In the data rows, 500 means zero.
Some points, one per row:
789|613|678|617|642|569|571|566|577|583|571|566
581|597|580|564|536|541|558|572|624|648|632|611
549|567|539|546|541|557|601|609|614|583|567|559
579|582|588|566|610|749|828|628|548|535|538|554
696|628|751|641|580|563|576|593|574|576|560|565
566|580|575|567|547|552|602|658|719|627|570|559
571|577|576|586|705|640|601|573|566|562|566|561
698|613|668|684|622|589|557|545|537|530|542|569
572|581|558|558|538|540|563|602|682|662|606|590
562|575|592|682|848|594|554|554|528|547|556|598
732|619|725|641|615|588|565|558|538|539|551|555
664|613|773|668|597|555|550|557|538|536|548|553
547|567|540|547|541|562|555|573|659|647|625|592
555|575|604|595|558|551|551|570|617|751|753|711
702|622|717|627|600|625|593|569|535|542|552|560
551|575|549|562|591|816|638|592|589|586|569|567
554|566|539|546|540|552|610|751|888|731|712|634
551|566|548|575|729|579|564|575|585|684|854|894
746|623|737|630|620|573|557|555|535|535|546|559
592|579|549|549|541|543|558|583|606|576|558|556
Here are 13 more points, each followed by its number:
556|568|544|566|580|614|563|574|602|605|578|562 0
721|622|715|618|592|609|599|574|540|538|551|556 1
677|615|752|641|590|565|547|561|551|537|546|556 2
570|580|570|561|543|548|579|622|706|674|592|571 3
573|581|569|558|542|542|571|612|687|680|609|583 4
556|567|544|557|572|624|642|632|678|633|578|566 5
595|599|731|718|655|568|554|557|535|537|549|556 6
603|600|714|707|641|578|558|557|545|542|543|558 7
551|568|541|547|554|653|803|738|677|640|644|661 8
590|597|595|560|542|544|574|599|625|632|612|603 9
550|568|537|547|538|539|556|582|653|653|605|582 10
565|584|563|565|550|604|707|599|542|557|587|605 11
543|568|537|549|538|542|554|576|635|678|615|586 12
Which of these numbered points is nearest to each point below, ignoring the 3 directions in which the first points spread most? Its number follows each.
556|566|543|548|546|541|558|580|673|664|611|580 > 10
642|608|768|655|604|576|555|551|545|544|543|553 > 2
582|581|564|553|548|549|580|612|663|614|603|613 > 9
584|585|571|560|559|583|577|570|570|570|568|563 > 10
550|567|539|547|537|562|609|605|605|582|564|558 > 10
549|565|539|547|558|629|880|769|692|636|645|660 > 8
656|609|750|682|604|556|551|557|535|537|551|556 > 2
